Every row has a hidden score. In each pair, how much higher is the second row's than the first's? 15 means about the same, 30 much higher and 0 much lower. The score is a weighted sum of the row's numbers plus the product of two more (or one squared), each taken from its middle value.
array([ 15,   1,  -9,  13, -29,  32, -16, -12,  31,  55])
array([ 18,  15,  12,  -1, -22,  29,   7,  -2,   3,  -3]) -> 21
array([ 24,  23, -17,   2, -27,   3,  -1, -15, -31, -12])
array([-46,  36, -11, -56, -22, -14,  17,  22,   2,  28]) -> 11
array([ 17, -48,  77,  51, -24,  53, -19, -73,  20,  19])
array([-40,  46, -77, -28,  60, -26,  41,  45, -51,  -3]) -> 15
array([ 14, -64,  24, -24, -15,  57, -14,  23, -20,  44])
array([-48,  44, -41, -46, -45,  -8,  40,  39, -51,  28]) -> 14
array([-44,  38, -27, -49,  16, -38,   9,  25,  -3,  21])
array([-44, -11,   3,  31, -37, -26,  58, -12,  36,  43]) -> 17
array([ 41,  28, -29, -83,  39, -45,  21,   3,   2,   8])
array([-22, -16, -26, -35,  10, -12,  19, -12, -16, -57]) -> 4
array([  9,   9, -13,  -6,  -2, -37,  30,  -1, -13, -47])
array([ 16, -70,  17,  11, -42,  -3,  -4, -23,  43, -40]) -> 16
array([ 26, -27,  66,  61, -37,  83, -52, -73,  39, -26])
array([ 99, -40,  70,  68, -30,  58, -23, -49,  20, -75]) -> 24
array([-24,  60, -15, -40,  12, -25,  27,   1, -33, -25])
array([ 47, -70,  83,  68,  23,  73, -77, -42,  24, -31]) -> 15
array([-34, 117, -86, -39,  17, -67,  49,  38, -61,  94])
array([-16,   8, -24,  30,  58, -27,  17, -27, -20,  46]) -> 14
array([ 31,  -5,   3,   6, -48,  40,  14,  33,  -6,  13])
array([-30, -14, -12, -25,   7, -65,  26,   9,  -3,   3]) -> 17
array([ 56, -18,  50, -12, -57,  87,  -9, -13,   7, -17])
array([-38, -27, -19, -41,  10, -19,  11,  42,  19, -25]) -> 14
array([-26, -36,  -9, -15,  32, -12,  49,  24,   4, -10])
array([-20,  57,  -7, -27, -12, -26,   3, -25,  18, -19]) -> 21
array([ 35, -31,  30,  18, -15,   0,  33,  -2,  83, -40])
array([-10, -17,  -4,  -6,  44, -12, -14,  28, -46,  45]) -> 5
array([ 37, -83,  74,  85,  -4,  65, -30, -13,  22, -66])
array([ -4,   1,  10, -72, -19,  29,  19,   0,  61, -26]) -> 14
array([ -8,  43, -22, -19,  11, -17, -16,  63, -11,  44])
array([-55,  -8, -28,  -9,  17, -28,  52, -16,  39,  -7]) -> 21
array([  3,  73, -46, -46,  18, -38,  -4,  22, -42, -11])
array([ 50,  52,   0, -43,   1, -25, -18, -14,  23,  -1]) -> 18
array([-46,  46, -50, -32,  41, -32,  17,  26, -31,  76])
array([-51,  11, -60, -34,  16, -47,   0,  42, -87,  79]) -> 17
array([-58,  20, -33, -33,  -9, -57,  46,  46,  -1,  49])
array([-64,  28,  -5,  15,  26, -30,  19,  19, -60,  47]) -> 9
array([-11,  -2,   5,  -8,  22,  -4,  -2,   8,  12, -61])
array([11, -5,  9, -3, 19, -2, 38, 22, 26, -5]) -> 17
array([-25,  51, -84, -36,   2, -55, -20,  56, -89,  39])
array([-84,   2,  -2, -18,  15,  -3,  12,  17, -52,  13]) -> 4
array([-46,  29, -28, -24, -16, -40,  13, -24, -33,  11])
array([111, -36,  14,  43, -44,  11, -45, -88,  24, -10]) -> 21
array([ 20, -77,  57,  46, -53,  41, -29, -18,  41, -52])
array([-22,   0, -36, -18,  11,  19,  13,  46, -57, -12]) -> 5
array([-38,  74, -60, -34, -14, -59, -25,  11, -30,  99])
array([ 23, -25,  41,  48,  -6,  42, -53, -24,  66, -28]) -> 23
array([-12,  -7,  -5,   0, -26, -39, -24,  44, -23,  -1])
array([ 34,   7,   4,   7,  -3,  16, -21,   6, -26,  29]) -> 14
array([-62,  39, -32,   8,  -3, -25,  -3,  16, -89,  35])
array([-45, -27, -30,  -4, -16, -23,   3, -31,  16,  57]) -> 18
array([-65,  13, -35, -39,  69, -32,  48, -11,  62,  14])
array([ 43,  35, -27, -73,  35, -22,   8,   4, -17, -25]) -> 18
array([-85,  43, -57,  -9,  30, -83,  18,  -3, -40,  67])
array([-32,  34, -39, -88,  -6,  -7, -25,  68, -79,  -4]) -> 5
array([  6, -50,  32,  15,  18,  18,  24,   5, -14, -23])
array([-63,  54, -40, -39,  30, -41,  55,  17,  22,  24]) -> 17
array([ 68, -82,  76,  45,   2,  67, -37, -23,  43, -47])
array([ 14,  36,  -4, -18, -34,  11, -16,  14, -62, -17]) -> 12
array([ -1,  59, -43,  15,  20, -36, -31,  29, -55,  54])
array([  7, -48,  69,  57, -40,  65,  -1, -37,  43, -58]) -> 22
array([ 16,   9, -17,  -3, -11,  -4,   2, -23,  30, -13])
array([ 52,  -9, -16, -23,   0, -32,  -7, -15,  -7,  26]) -> 19
array([  5,   6,  14, -33,  15,   0,  60,  -4,  67, -25])
array([-33,  -1, -35,  24,  15, -14,  -6,  90,  28, -58]) -> 14
array([-28,  35, -35, -38, -14, -44,  10,  33,  -3,   4])
array([-61,  -8,   2, -45, -22,  -1,  23,  28,  59, -19]) -> 20
array([-44,  32, -52, -26, -23, -13,  -7,  84, -19,  40])
array([-68,  24,  -7, -10,  36, -45,  32,  43, -42,  72]) -> 12
array([-17,  67, -41, -26,  17, -50, -27,  34, -40,  26])
array([ 51, -23,  51,  79, -24,  24,   6, -32,  38, -24]) -> 16
array([ 82, -18,  81,  90, -26,  80, -82, -56,   3, -47])
array([-14,  53,  -9,  -5,   2, -43,  12,  13,  -8,  41]) -> 13
array([ 11,  44, -71, -50,   4, -42,  25,  12, -28,  13])
array([-23,  11,  -6, -49,  23, -19,  -3,  58,  36, -30]) -> 11
array([  4,  24,  -9,  17,  19, -29,  25,  14, -15, -38])
array([ -4,  21, -24, -47,  61, -42, -18,  -8, -23, -17]) -> 12
array([-17,  20,   1, -31,  -2,  29,   8,  13,  16, -28])
array([ 38, -43,  77,  82, -31,  50, -22, -35,  32,  -2]) -> 14
array([ 10,  23, -24,  -8,  12, -50,   7,  53, -65, -40])
array([ 69,  -1,  15,  27, -10,   4, -57, -66, -28, -29]) -> 18
array([-78,  58, -44, -52,  -3, -51,   2, -13, -23,  42])
array([ 43, -69,  83,  75, -54,  80, -38, -10,  13, -51]) -> 18
array([ 42,  37,  37,  18, -14,  14,  -8, -28,  42,  17])
array([-17,  54,  -8, -12,  -2, -35,  17,  18, -12,  -5]) -> 18
array([ 10, -31,  12, -19,  14,  11, -28,  -3,  11,   7])
array([ 88, -90, 108, 127, -21,  96, -15, -56,  10, -99]) -> 21
array([ -2,   2, -40, -44,  31, -48,  48, -39,   2,  19])
array([-13,   4, -21,  11,  19, -12, -10,   1,  28,   1]) -> 11
array([-49,  44, -31, -31,  53, -55,  23,  36,  -9,  46])
array([ 23, -34,  25,  -6,  23,  -3,   0, -11,  27,   8]) -> 19
array([ 12,  -7,  11,  -4,   5,  18,  24, -46,  20,  25])
array([-15,  34, -10, -42,  -9, -14,  39, -22,  21, -12]) -> 18
array([-36,  59, -45,  -6,  64, -49,  15,  25,  -8,  -4])
array([ 46, -37,  24,  67,  36,  48, -35, -50,  51, -37]) -> 14
array([-28,  60, -66, -29,  59, -54,  26,  29, -61,  46])
array([-32, -10, -26, -61,  51, -61,  37,  34,  37, -50]) -> 16
array([  1,  25, -48, -39,  41, -43,  45,  70,   2,  26])
array([-19, -73, -13,  20, -17,   6,  16,  -8,   6, -49]) -> 14
array([-36,  43, -62,   8, -18,   0,  -9,  42, -58,  55])
array([ -8, -10,  15,   3,  16,   7,   6, -30,  18, -31]) -> 22
array([ 32,   3,   3, -47, -21,  46,   1, -33,  18,   1])
array([-44,  53, -28, -30,  16, -32,  31,  29,  27,   5]) -> 18
array([ 14,   1, -15,  22,  -2,   8, -37,  -5, -52,  49])
array([ 53,   8,  35,  24,  -9,   8, -17, -24,   0,   5]) -> 19
array([-95,  21, -27, -40, -13, -32,  58,  -6,  64,  11])
array([-74,   6, -50, -56,  33, -83,  65,  13,  -2,  46]) -> 2
array([-13, -15, -22,  -9,  22, -49,  30,  57, -46, -10])
array([ 10,  -7,   5,  30, -14,  -5, -19, -14,  26, -65]) -> 18
array([ 36,  10,   7,  16,  29, -19,  -1, -22,   6, -33])
array([ 76, -55,  75,  48, -81,  75, -33,   0,  -4, -62]) -> 14
array([ 91,  -3,  26,  66,  -3,  -4, -32,   1, -20,   3])
array([ 15, -35,  39,  38,   9,  40, -66,  -6,  -6, -23]) -> 9
array([-75,   8,  -7, -25, -28, -34,  16, -27,  12, -13])
array([ 24,   4,  65,  40,   5,  66, -10, -50,  68, -40]) -> 14
array([ -2,  31, -71, -44,  16, -28, -33,  43, -38,  68])
array([-28,  38, -14,  21, -35,   1,  11,  -7, -11,  62]) -> 10
array([-71,  29, -81,  -7,   4, -39,  -8,  54, -66,  53])
array([-62,  29, -35, -36,  -2, -41,  26,  48,  14,  29]) -> 22
array([-19, -30,  14,  31,  -1,  22, -17,   1, -66,  37])
array([ -59,   19,  -24,    9,   75,  -44,   19,   39, -106,  125]) -> 12
array([  0,   3, -18, -31,  28, -18,   5,  26,  38, -35])
array([ 52, -81,  50,  38, -43,  93, -52, -65, -20, -30]) -> 12
array([ 42, -12,  13,  22, -12,  10,  12,   7,   3, -23])
array([-75,  38, -41, -32,  -7, -34,  10,  52, -33,  60]) -> 6
array([-13,  55, -47,  19,   0, -31,  -1, -10, -25,  80])
array([-20, -38,  17,  29, -14,  17,   8,   0, -72, -31]) -> 21
array([ 25, -31,  -2, -53,   0,  -3,  25, -13,  54, -27])
array([-15,  18, -42, -30,  -1, -50,  26,  22,  29,  10]) -> 15
array([-40,  45, -28, -34,  17, -25,  20,  18, -76,  69])
array([-26,   8, -64, -48, -40, -12,  24,   0, -41,  53]) -> 17
array([ 52, -76, 109,  81,   4, 107, -30, -86,  84, -55])
array([ 73, -71,  87,  92, -14,  67, -44, -66,  79, -43]) -> 13
array([ 23,  16,   5, -20,  21,   6, -11, -51, -32, -28])
array([ 20, -75,  41,  57, -25,  18, -25, -31,  22,  -7]) -> 13
array([-23, -27,  -7,   7, -37, -20, -25,  28,  13, -48])
array([-45,  30, -20,  -5,  39, -29,  62,   9,  81, -22]) -> 20
array([-33,  57, -47,  17,  32, -67,  44,  19, -85, 101])
array([-48,  39,  -8,  22,  37, -47,  44,  20, -43,  42]) -> 17
array([ 39, -62,  39,  83, -26,  32,  17, -66,  43, -32])
array([-42, -28,  15, -10,   0,  12,  39, -24,  -7,  25]) -> 10
array([-11,   9,  -9,   1,  18, -26,  12,  -3,  19, -36])
array([ 72, -77,  92,  97, -46,  81, -11, -86,  44, -92]) -> 17
array([ 42, -25,  17,  -6, -34,  50, -59,   5, -26, -16])
array([ 76, -38,  84,  44, -71,  91, -61, -81,   8, -63]) -> 18
array([ 65, -32,  83,  48,  11, 103, -48, -91,  57, -61])
array([-59,  -5, -37, -39,  22, -63,  90,  17,  43, -67]) -> 19
array([ 38,  21,  51,  10, -23,  29, -27,   9, -22,   9])
array([-49,  12,  27, -15, -27, -15,  -2, -36,  17, -18]) -> 19
array([ 15,  79, -60, -68, -26, -31,   0, -18, -40,  60])
array([ 11,   4, -22, -20,  -7, -11, -15, -10,  26,  11]) -> 14
array([  -1, -105,   63,   38,  -33,   74,   20,  -25,   62,  -25])
array([-57,   7, -56, -38,  28, -24,   4,  52, -47,  39]) -> 8
array([ 81, -40,  83,  80, -58, 112,  27, -39,  11, -54])
array([-102,   21,  -58,  -30,   38,  -24,   -5,   25,  -70,   66]) -> 1
array([ 64, -37,  75,  83,  -5,  58,   1, -16,  43, -77])
array([ 12, -39,  57,  86, -44,  85,  32, -49,  24, -63]) -> 12
array([  1,  49,  -6, -23,   8, -21,  54,  -7, -28,  32])
array([ -4,  10,  11, -23, -38,   9,  44, -34, -31,   5]) -> 13
array([-49,  36, -78, -22,  16, -55,  25,  37, -26,  28])
array([-48, -29,   0,   3, -21,  -9,  10,   7,  35,  13]) -> 19
array([ 33, -14,   3, -20, -32,  -3, -30, -51, -13,  33])
array([  7, -59,  24,  44, -43,  45, -31, -12,   4, -12]) -> 12
array([-43,   0, -10, -17,  26,  -5, -16,  25,  27,   5])
array([ -3, -33,  26,  13, -35,  30,  54,  20,  -7,  -6]) -> 14
array([-61,  -8, -47, -26,  69, -29,  49,  37,   7,   2])
array([  5, -38,  19, -18,  14,  24,  31,   0, -16,  15]) -> 16
array([ -3,  22, -21,  24, -26,  12,  -1, -21,  -1,  13])
array([-10, -23,  -4,  20,  -3,   9,  -6, -16,  37, -37]) -> 19
array([ 64, -78,  76,  18, -40,  53, -27, -52,  71, -40])
array([ -9, -21,  23,  14, -53,  32, -46,   4,  -6,  30]) -> 7
array([ 24, -40,  35, -16, -34,  48, -62, -18,  42, -32])
array([ 38,  10,  35,  32,  44,  17, -15, -15,   6, -19]) -> 15
array([ 93, -35,  60,  65, -80,  63, -67, -65,  34,  -5])
array([ 69,  -4,  81,  65,  15,  62,  -7, -35,  -1, -38]) -> 20
array([ 32, -88,  70,  76, -27,  57, -17, -28,  69, -43])
array([ -3,  58,  -6,  -5,  13, -47,  21,  31,  18,  13]) -> 14
array([-18,   5, -14, -40, -44, -22, -25,  45, -18,   3])
array([ 33, -24,  78,  86, -65,  37, -15, -68,  32, -26]) -> 16
array([ 20, -41,  79,  79, -30,  88, -39, -38,  27,   3])
array([-17, -42,  19,  40,  -6,  27, -11, -51,   0, -32]) -> 19
array([-24,  77, -61, -71,  27, -45,  19,   3, -13,  41])
array([-47,  62, -46, -30, -13, -33,  13,  37,  34, -12]) -> 22
array([-41,  -7, -21,  -8,   3,   4, -29,  44, -37, -20])
array([119, -99,  85,  74, -42,  56, -50, -52,  42, -21]) -> 24
array([-69,  50, -35, -24,  43, -23,  44,  34, -35,  17])
array([-34, -42,  17,  24, -18,  -8,  10,   2, -61,   2]) -> 17
array([ 16, -71,  34,   5,  12,  -7,  12,  -9, -58,  -3])
array([-29, -27,   9,  22,  28,  -1,  -6,  -4,  44, -15]) -> 13
array([ 39,  -5,  72,  99, -30,  62, -53, -40,  51, -41])
array([117, -76,  46,  57, -21,  94, -64, -46,  82, -31]) -> 18
array([-21, -11, -34, -35, -10, -40,   0,  59, -78,  99])
array([-21, -30,  55,  61, -36,  43, -29,  -6, -24, -23]) -> 14
array([ -2,  16, -34,  -2, -31, -14,  49, -12,  -1,  -9])
array([-38,  49, -77, -56, -30, -28,  29,  28, -42,  51]) -> 9
array([ 46, -33,  47,  56, -40,  86,  -8, -46, -26, -34])
array([-46,  64, -38,  -5,  41, -60,   9,  20,  38,  41]) -> 13
array([ 40,  21,  26,  50, -20,  22, -23, -18,  -7,  12])
array([ 67, -37,  53,  53, -22,  38,  -3, -21,  57, -72]) -> 24
array([-32,  28, -49, -31,  -1, -43,  52,  47, -41,  58])
array([-31,  15,  -6,  -5,  -8,   6,  47, -21,  26,  25]) -> 16
array([ 28,   9,  20, -41,  29,   7, -52,  33,  -5, -15])
array([  9, -35, -15, -17,  24,  19,  18, -12,  49,   4]) -> 16
array([  1, -25, -24,  -6,  22, -22, -32,  24,  16, -50])
array([ 10,  23,  38,  14,  11,  11, -13,  -8,  50, -12]) -> 15
array([  6, -54,  33,   2, -27,  30, -32,  15,   2,   0])
array([ 11, -80,  63,  45, -16,  47, -50,  -4, -17,  31]) -> 12
array([-39,  -9,  -6,  12,  18,   9,   5,   8, -40, -18])
array([ -3,   1, -21, -34, -10, -19,  49,  13, -12,  11]) -> 21
array([-23,   7, -10, -10,  -2,   6,  -9,  -7, -31,  74])
array([ 45, -43,  52,  47, -17,  47, -17, -33,  64, -35]) -> 23
array([ 31, -23,  -9,   4,  14, -17,   9,  -9, -32, -53])
array([-43,  22, -56, -65,   9, -48,   8,  77, -14,  -6]) -> 6
array([ -9,  11, -30, -24,  48,  22, -24, -12,  47, -20])
array([ -5,  20,  -1,  -9,  35, -42,  32,  35,  11,  38]) -> 15
array([-19,  16,  -6, -34, -37, -18,   4,  -6,  22, -17])
array([ 71, -41,  17,  83, -16,  39, -28, -92,  16,  11]) -> 6
